One turn sends every row of this set to another row. A few are shown first. Where does it send the rows asked after them?
q_684: [-25.4  -2.8   5.5 -11.1 -16.8 -16.5   0.5 -17.4 -14.0 -19.1 -17.8  -7.3
  17.6   9.0  -6.2  -4.9   7.5 -10.9  -2.8   2.6   8.0 -16.8  -9.5   4.0
 -43.4   1.6 -11.6 -24.2   0.8  12.2  -4.0]
q_776: [  5.2   8.8  -0.5  11.3  27.5 -20.2 -13.8   0.8 -12.0  18.3   9.6  -1.3
  18.1  -6.5  -1.1 -16.4 -35.8 -13.8  -4.2  -6.8  -9.5   3.9  11.3 -12.1
   4.2  16.1  15.0 -21.6 -12.9 -11.2  -1.3]
q_308: [-10.2   7.4  29.1  16.3  -1.8 -12.3 -15.8  24.6  -5.9   2.9 -23.4  13.2
   4.4  10.7   4.7 -17.4 -39.2   6.5 -25.4  -0.9  19.4   6.6  13.3  21.1
  -6.8   5.4  -5.1  -4.2  -2.1  -2.0   3.9]
q_492: [ -1.5 -10.4  -6.5  10.4  11.0  -5.5 -14.2   1.4 -39.4   3.6  15.8 -11.7
 -13.6 -13.9 -18.4  21.5  -2.0 -15.5 -11.8 -10.1 -11.8  18.5  -2.0  -3.2
  14.6   8.0 -21.7  -6.4   5.9   1.2 -14.3]
q_490: [  4.5  13.2 -18.0  -3.2  16.6  -6.2  -4.5  25.0 -26.3   5.9 -26.2  13.7
  -2.2  -6.7 -10.2 -10.6  15.5 -10.1 -20.0  52.0   1.4  -3.3 -23.6   4.0
  -3.3   9.7  -4.8  -7.9   7.1   2.2   3.2]
q_913: [ 18.1  10.0   0.9  11.5  15.8 -19.4  13.3 -34.0 -23.9   2.0   9.6   3.7
 -11.4  -1.4   1.6 -19.9  12.1  -6.1 -12.6  12.4  20.6  -3.1  13.1  21.7
  -9.1 -18.9   0.3  -4.9  -2.4   6.7 -12.0]
q_907: [ 13.4 -17.9  -0.5  -9.8  -0.7 -12.9  26.3  11.4  -2.5 -11.7 -14.9  14.4
  15.3  19.2   3.0 -18.4 -14.6  -2.0 -12.6  20.2   6.1 -15.7 -22.1   3.4
  -1.9 -15.1  -1.7 -18.6   3.3 -16.6  27.6]
q_274: [  4.4  -7.9  22.0 -15.5  15.5  -5.6  11.7  -7.5 -10.8  -9.3   5.2  16.4
   4.8  24.7  -4.1  -3.8 -13.5  21.5 -25.4  42.9  21.5  -0.8   9.4   3.6
  10.0 -14.6   2.5 -10.1  -0.2   1.2  16.9]
q_640: [-20.4  12.2  -3.1  11.2  11.9  -3.7 -23.2 -14.4 -37.9 -12.6  -5.1  32.5
  16.1  16.9   2.9   3.9   1.6 -12.3  -5.2  21.0   4.5  13.5  -4.0  13.6
 -32.7   7.7 -10.2 -15.9  26.7   5.3  10.7]
q_842: [  1.9   1.9  -4.7 -10.8  -6.0   3.5   6.9 -10.4 -13.1   5.4   8.2  -0.2
  16.8  -8.5  -9.7 -14.6  21.2 -36.5  -5.9 -24.4  -8.5 -13.8 -23.8  10.8
 -15.4   8.5 -13.6 -10.5   8.7  -7.0 -10.2]
q_403: [  6.6 -18.0   2.1  20.9   1.4   4.7 -23.4  -8.9 -23.6   6.4 -23.3  11.5
  16.4  23.0  -3.1 -19.1   6.2 -12.4   6.4 -11.8  22.3  -3.4  20.4  32.0
 -12.9   2.0   1.8 -14.2  26.5 -11.4  12.1]
q_919: [  9.9  12.9 -14.6   7.4  19.3 -32.5 -12.7  18.7  14.7 -16.1 -18.2  17.1
  10.0  17.1   0.3  -2.7 -27.4   2.4 -22.4  -5.3  29.1  -6.5   9.0   4.8
  -2.8   0.6  14.3 -10.4   5.6  10.6  -2.5]
q_561: [ -3.3  -1.3  15.5 -24.6 -12.5  -2.9  -3.6   3.5  -7.2  -0.2 -22.6  14.3
 -12.7  19.6 -31.5  -1.7  18.5   4.0 -16.0   6.8  -4.2 -33.7   7.7  -0.2
  -3.0  11.4  13.0   2.3 -12.1   3.5  20.4]
q_416: [  8.6  -0.4 -41.9  -0.6  17.7 -13.5 -18.0   6.5  -3.2  -6.7 -11.7 -21.0
  -2.8   1.4  -8.9  23.6  15.8  -6.3  -4.5 -26.4   2.6  -6.2  16.0   7.8
  -0.4   1.0 -10.1 -14.2   3.4  -6.0  11.4]
q_944: [ -5.8  -5.3   9.3 -34.3  -1.8  -0.5 -15.3  41.5 -11.2   6.1  12.6   5.5
  21.8  -1.8  -3.0  24.1  10.5  16.5 -14.6   5.0   2.1   5.1   2.5 -16.0
   2.3   6.8 -11.2  10.3   4.0   5.1   1.0]
q_495: [ 13.9  -6.3   1.5 -20.7   1.1   7.6  -3.1   4.5 -25.5   7.4  -8.9  21.4
 -23.5   7.9 -23.0 -10.9   3.0 -14.0  18.9  12.1  15.7 -12.3  19.5  -6.6
   3.8  12.8  21.1  -8.5  13.4   8.9  28.6]
q_212: [ 12.4   7.0   8.3  -5.4  24.1   0.9 -13.0  35.4 -30.8  -8.3  -5.5  -7.4
   1.1 -11.8  10.9  -5.5  17.5 -10.8  -0.3  15.1 -19.5 -18.5 -32.8   9.6
   2.9  13.9 -19.4  -2.0  20.6   9.5  -8.0]
q_772: [ -7.7  -1.2  13.8   6.1  -8.1  -6.1 -39.1  15.9 -17.0 -11.9  -5.8   8.7
  38.9  21.3  12.6  -5.4 -29.8   0.6   0.4  11.7  -6.9   6.4  13.1   4.4
   5.4   9.3  12.3 -17.7  -4.6   5.5   2.2]
q_920: [  7.8   4.5  -1.8 -18.7  16.7  -7.6  21.6  10.3  -1.5   4.1   0.7  26.9
   2.4   5.0  16.0 -15.8  -7.4 -26.2  -8.8  -1.4   3.4  15.9 -19.8  -5.4
 -20.3  10.9   0.0  -4.7   8.2   0.0  33.9]
q_371: [-18.4   0.5  16.5   0.2   0.3   5.1   5.6   8.4 -21.5 -33.7   6.0  12.1
   2.2  18.9 -13.1  -1.5   6.4  -0.3 -17.4   4.1   6.9 -11.9   9.1 -11.2
  -2.8 -16.7 -35.5 -38.8   7.5   4.5 -25.7]
q_385: [ -1.5  -4.8  25.0  -8.2  14.7  -3.1 -19.9  17.6  17.0 -22.8  -9.5  -6.4
  16.4  -6.0  -9.2  -1.9 -27.0  -8.6  -7.5 -17.3  12.9 -11.0  -8.6 -15.3
  -6.9   0.8   5.1 -23.2   3.0   9.7 -27.3]
q_417: [ 10.2   0.7  11.5  -0.3  27.7   9.5 -13.7  22.6 -23.6  -4.7 -21.5  13.1
   6.7  18.4   3.6 -15.1  26.4  11.6 -20.9  37.8  -5.4 -22.8  -1.5   9.7
  15.8  10.0 -20.8  -7.1   2.0   6.9 -23.7]
q_788: [  1.9  21.8 -30.9  -8.7 -14.2  -8.2 -17.5  11.7 -17.1 -17.6  -0.6   2.7
   8.3   3.5  10.9  17.4  32.5  -2.3 -11.8  21.1   8.1   6.0  19.0   4.7
 -11.2 -17.8  -3.3  -5.1   2.5  -2.8   3.9]
q_741: [ 10.5  15.7  12.1 -23.6  21.5   0.2  -1.3  11.6 -10.2 -19.2   0.1   0.1
 -21.1   2.7  -8.5  -3.7  14.7  -4.8  14.9 -11.9 -10.8 -36.7  15.6  -4.4
  -8.4  -1.7   9.1  -6.6   2.8   3.8  34.9]
q_768: [ 11.1   9.4 -22.7   0.1  15.7   8.4  18.2  -3.5 -23.6 -18.2   4.8  25.9
  -5.2  22.5  -6.3   3.0   3.6   7.7   2.7  -9.4  -2.9 -29.5   4.0  12.0
  -4.0 -15.5 -29.1 -30.1  12.9 -15.6   5.1]
q_633: [ -2.7  19.9  20.2   3.5  29.8   9.6 -10.9  29.2   0.4   5.5  -0.7   2.6
   2.4   2.5  -3.0  -1.2 -36.0   6.1  -1.5 -12.4   8.5   0.8  13.7  -8.0
   6.9   5.7 -11.5 -43.6   6.7 -14.4  -7.0]
q_39: [ -6.6 -12.8  12.9   5.2  -3.8  14.9  -8.8  -3.7 -19.9 -16.3 -24.4   1.3
  -5.3 -12.5 -15.9   2.5  11.5   0.1 -22.4   1.9  -3.5 -10.1  12.7   7.6
 -28.1 -20.4 -18.3  22.7 -10.9 -21.5  -7.7]
q_609: [ 11.0  -2.6  12.2  -7.3  33.3  -1.7  -4.9  37.0  -2.2   0.7 -11.1  -4.8
  28.4  -7.0  -4.5   9.7  15.3  24.3  -2.9  -8.7 -14.4 -11.7   0.7 -10.0
 -13.5 -15.8  -2.4  10.5 -11.0 -14.3  -3.1]
q_804: [-11.3  24.9   1.6  -5.0  31.8  14.5 -11.9 -21.3 -17.3  12.8 -11.2  22.2
  -3.9  -8.9   4.4  17.9  17.7  -6.5  18.7   3.2   1.5   7.7   8.0  -0.7
 -24.8   8.5 -24.6  -5.1  10.4  -9.1  -9.3]
q_432: [-14.5   2.8   6.4 -15.7  23.9   2.2 -29.2   9.0 -16.5 -26.5 -13.0  -0.4
  15.5   6.1  10.8   9.5 -37.9  11.0  -9.0   6.8  -0.3   5.1  -1.3 -13.4
 -30.8  13.6  -0.6  -8.8 -14.5   8.8 -10.4]
q_88: [ 22.8  -7.0   0.5   1.1  43.3   7.1   7.8   7.1   5.1  15.0 -11.6  16.8
  14.9   3.1  17.2  -5.8  -2.2 -10.7  28.1  -0.3  -3.6  12.5   0.8   4.4
  -2.0  14.5  -5.7 -11.5  19.7  16.0  16.8]
q_606: [  7.2   4.5  35.5 -25.4   9.9  -3.7 -19.2  -1.9 -28.4   9.0  -5.7  12.5
 -19.8  14.0   2.7   3.2  21.3   5.6  16.9  -5.2   0.2 -19.6  11.8  -6.7
  -4.0  20.1  12.5  12.8  -0.6  10.0  -0.3]
q_174: [ 11.1  -9.4   8.3   2.5   6.5  39.2 -21.8  -6.3 -11.0 -13.4  -5.6  -0.4
  23.0  14.9 -17.6   8.4  26.9  -6.6   5.2   3.2   5.3  -3.0  17.2  18.2
   9.5  -6.8  -3.7 -13.9  24.7   0.1 -20.5]
q_379: [ -0.9   3.6  15.3   3.9   9.7 -11.4  -1.3 -10.2 -34.0   7.6   0.9 -18.5
  -8.9   4.9  -2.9   3.1  10.0   6.5  14.3  -0.6  14.9   5.5  25.3 -12.1
   1.8 -14.1  -7.3 -30.5 -12.9  -8.6 -30.0]
q_548: [ 22.2 -13.7  31.5   3.6  48.2  25.2   4.7  13.7  -1.5   1.8   3.9   4.7
  15.0   4.0 -14.4  -5.3   0.8   6.0  -3.4 -19.8 -14.7   3.6   8.5   8.5
  -3.1   0.2   2.1   8.2   7.7   8.7   6.8]
q_277: [  2.0  -2.0  -8.8  23.6  34.2  -3.4 -17.5   4.1  -7.2 -11.6 -13.8  17.3
  -7.9   0.0  -8.7 -13.3  11.4 -17.6 -38.6 -21.3  11.8  -1.5  19.4  17.0
 -13.0  -9.7 -20.3   6.9   8.9 -16.7   7.5]
q_895: [  8.4 -13.2 -28.4  -0.8  20.0  -8.0  -6.1  13.7 -15.0  -5.3  -3.3   4.1
   7.4  10.6  -9.3  -1.1 -52.9  -1.3 -20.7 -13.1   1.7  -5.0  -1.2   2.3
  -4.0  29.2  -1.6 -10.4   3.1   6.7   5.4]
q_603: [ 19.4  -4.0   3.0   7.7  41.9  10.2   4.4  20.1 -24.3  -8.7 -12.5   0.5
  -8.7 -17.0  -1.8 -41.8   7.3 -19.9  -9.4  31.7   0.2 -17.4   0.6   7.9
   3.8  -2.8 -15.2  -7.5   9.1   5.4   0.9]
q_742: [  4.1 -20.7  -7.7   4.9 -31.4  -0.4  -0.1  -1.5 -31.0   3.5   0.2  12.2
 -16.1  -5.0  -4.3   8.8  -5.9  -7.0   0.2  10.2   8.6  -0.1   9.6  22.8
   7.1   3.7 -31.6  -0.9  22.2  14.6   4.1]
q_344: [ -3.4 -24.2  21.6 -19.1  -0.3 -17.6  -7.3   2.4  -9.8  18.9  -6.6   0.8
  16.9  -7.5   4.6   6.5  -5.1  17.6  -4.3  40.4  20.3   3.1   5.9  -3.8
  10.9   4.9 -12.0   7.2  -1.0  14.1  -6.6]

q_344 moves to q_274
q_603 moves to q_741
q_640 moves to q_403
Now find these:
q_742 moves to q_913
q_776 moves to q_633

One turn sends every row of this set to another row. A few are shown first. Where does it send the rows asked after them?
q_342: [  8.5  -7.5  -3.9 -17.8  -8.9   4.3  -0.7  -5.7  -2.2  -2.3  -8.7  15.7
  20.7  13.6  -0.3 -21.5 -24.7  13.2   9.7  -3.8   0.0 -17.4   6.7  23.4]
q_86: [  8.5 -11.2   5.5  17.5  -2.9  45.6   8.8   8.3  -3.1 -32.1  17.7 -15.4
  20.6  -3.8  -4.1 -12.5 -14.2 -19.6  -6.9   6.7  -2.0  -5.6 -24.4  -4.4]
q_401: [ -2.0   7.3  22.4  20.6  22.9  14.0 -12.6   1.7  36.3  13.7  15.1  35.6
  -4.6 -13.8  -3.8   6.9 -14.1 -18.1  -0.3  22.8  11.7  20.2  -0.2 -10.3]
q_138: [  5.3   4.4  23.5   9.9  16.5  15.2  26.0  -4.1  12.5  -6.7  17.4  -4.6
  -3.6  16.7   9.5   6.8  11.1 -26.6  -8.0  17.5 -20.9 -10.4  24.8   9.8]
q_197: [ -9.6  12.2  11.3   2.0  13.0  -1.1  -2.4  15.9  25.4   8.1  15.0  43.4
  -3.0  -3.4  -8.6  18.6 -19.4 -12.0  -5.9  15.9  18.8  21.7  20.1  -5.5]
q_893: [ -5.9  24.6 -14.8  -2.6 -20.4   2.7   7.3  10.0 -30.9  -5.8  14.3  -5.2
  20.2  -9.4 -10.6 -10.6   5.2   2.9   9.9  -1.9 -11.0   4.0  -6.9  -4.2]
q_558: [ -4.8   3.5  13.8  25.2   9.0  17.7 -19.6  -2.9  26.1  11.8   7.3  34.9
  -6.3 -21.9   3.9   2.4 -22.5 -12.2   6.1  16.2  13.4  28.5  -2.4 -10.2]
q_194: [  6.8  -8.5  -0.7  16.6   2.1  33.8   9.1  11.2  -3.1 -27.3  15.3 -26.9
  15.8  -4.4 -16.1  -8.3 -11.0 -16.0 -22.0  -4.4   1.1  -1.9 -26.6   4.5]
q_448: [  0.6  20.1  -3.2  10.0 -16.3  18.8   0.1  -1.0 -23.1  -4.5  16.8  -5.2
  20.9 -16.6  -1.7 -20.1   7.7  -2.8  21.0   6.6 -16.8   1.4 -21.2 -11.7]
q_443: [ 13.9  -9.2  -0.2  -2.2   6.4   4.6  -9.5 -15.4   7.5   8.0 -10.7  -4.0
  13.8   3.9  -9.1 -26.8 -15.8  12.3  -2.6  -9.4  -3.1 -15.3 -13.5  29.1]
q_127: [  0.7  21.6  -6.8  13.3 -10.6  11.1  -1.7  -1.4 -21.6   0.6  14.7 -15.7
  16.7 -18.4 -10.5 -18.9  11.9  -0.6   9.7  -0.5 -16.3   4.1 -26.1  -5.1]
q_833: [  3.7   6.0  20.1   6.6  15.8  10.5  28.4  -0.6  10.4  -6.4  16.9  -5.7
  -4.4  19.2   6.0   9.8  10.3 -25.0 -12.9  13.9 -19.8  -9.9  27.9  13.0]
q_103: [ -0.5  -5.5  -7.4  -2.4 -13.4  28.9  19.6  24.3 -14.6 -37.3  17.3  -6.9
  22.3   7.4 -10.2   0.1 -20.3 -13.3 -14.2  -1.7   5.6  -3.4  -2.3   1.3]
q_341: [  4.5   5.0  21.8   6.0  14.5  13.2  27.8  -1.4  10.2  -8.3  17.3  -2.7
  -3.3  18.9   8.5   8.7  10.2 -25.2  -8.5  16.6 -21.1 -10.2  28.1  11.3]
q_750: [ -5.5   5.1   8.0  27.1  15.6   7.0 -20.4  -2.0  26.7  17.9   4.9  22.4
 -12.1 -22.6  -7.8   6.3 -18.4  -9.2  -9.6   6.0  16.3  31.7  -6.0  -1.4]
q_900: [  6.4   4.7  23.4  11.0  18.2  14.2  24.8  -5.1  13.8  -4.7  16.8  -7.1
  -4.7  15.8   7.4   6.4  12.6 -26.5 -11.7  15.5 -21.5  -9.5  22.9  12.0]
q_922: [  5.2   5.7  20.8   9.3  18.2  10.8  26.3  -2.7  12.1  -4.7  16.8  -8.5
  -5.8  17.3   5.0   8.7  12.2 -25.2 -14.0  12.7 -19.9  -8.7  24.3  13.8]
q_567: [ -9.1   5.0   8.1  13.0  -1.0  13.1 -12.8   6.0  18.5   5.2   7.3  46.3
  -2.9 -14.6   5.8   8.6 -27.9 -10.6   9.4  16.5  16.8  28.5  13.4 -10.7]
q_971: [ -7.8  13.2   9.8   9.2  20.7  -5.9  -6.1  12.9  29.2  14.8  13.7  30.1
  -8.2  -7.3 -16.9  18.7 -15.1 -11.3 -17.8   8.6  19.4  24.0  11.1   0.6]
q_156: [ -6.5   9.0  19.2   9.3  13.0  11.7  -6.5   9.0  29.5   7.2  15.6  46.6
  -0.7  -7.6   0.6  12.1 -19.1 -16.3   5.3  24.7  14.5  19.0  13.2 -12.1]
q_424: [-12.4   9.0  -0.2   6.9   0.3  -1.0  -9.4  12.3  15.1   7.9   5.5  40.5
  -5.9 -10.7  -4.7  15.5 -27.6  -5.4  -4.2   6.1  21.3  31.1  18.5  -3.2]
q_668: [ -4.0  21.8  -7.8   0.7 -23.1  13.1   5.7   6.4 -29.4  -8.6  16.2   1.5
  23.0 -10.2  -1.7 -15.0   4.5  -0.6  21.3   5.9 -13.9   1.7  -9.5 -10.5]
q_792: [ -3.3  10.3  16.9  19.9  27.6   3.2 -11.8   4.2  35.5  17.8  13.7  25.6
  -9.1 -13.2 -13.9  11.7 -11.1 -14.2 -14.1  12.8  15.2  23.2  -1.7  -2.3]
q_602: [ -2.8  24.3 -13.5   5.4 -13.6   2.1   2.8   5.5 -26.3  -0.3  14.1 -15.2
  16.1 -13.7 -15.7 -12.1   9.8   3.1   3.2  -5.8 -12.3   5.6 -17.4  -0.7]
q_949: [ 15.5 -11.9   6.7   0.1   2.4  16.4 -11.1 -19.1   8.3   4.4  -8.4   4.2
  17.7   2.2   2.1 -32.2 -17.5   8.2  11.0   0.3  -6.5 -17.9 -14.8  21.1]
q_746: [  2.2  -5.1  -8.7   5.0  -4.0  23.4  16.1  21.0 -10.2 -30.5  16.0 -22.0
  17.1   3.2 -20.4  -0.3 -14.6 -11.7 -26.4  -8.9   6.0  -0.8 -12.8   7.7]
q_844: [ 12.5 -11.8   4.6  -9.5  -6.6  16.2  -5.7 -13.4   3.3  -2.1  -8.2  16.7
  21.6   8.5   6.8 -28.4 -23.0   8.2  19.2   3.9  -4.6 -19.6  -2.1  17.9]
q_683: [  3.8  -9.4   1.7   5.2 -12.6  42.9  15.5  15.9 -10.4 -38.7  18.8  -3.0
  24.3   3.0  -1.0  -6.7 -20.0 -17.8  -1.1   8.1   0.1  -6.0  -9.4  -6.2]
q_268: [-10.3   9.5  -0.6  15.5  10.0  -4.7 -13.9   7.6  20.1  15.6   4.4  26.2
 -11.7 -16.2 -13.9  13.7 -21.8  -4.7 -16.0  -0.3  20.7  33.3   6.6   2.7]
q_145: [  9.9  -6.4  -6.3 -13.9  -1.2  -2.5  -3.6  -6.4   0.9   3.8 -10.6   2.5
  15.3  11.0 -10.3 -20.2 -20.6  15.4  -2.8 -12.4   1.6 -14.3   0.1  30.2]

q_448 moves to q_602
q_138 moves to q_922
q_683 moves to q_194
Now find these:
q_567 moves to q_750
q_949 moves to q_145
q_156 moves to q_792

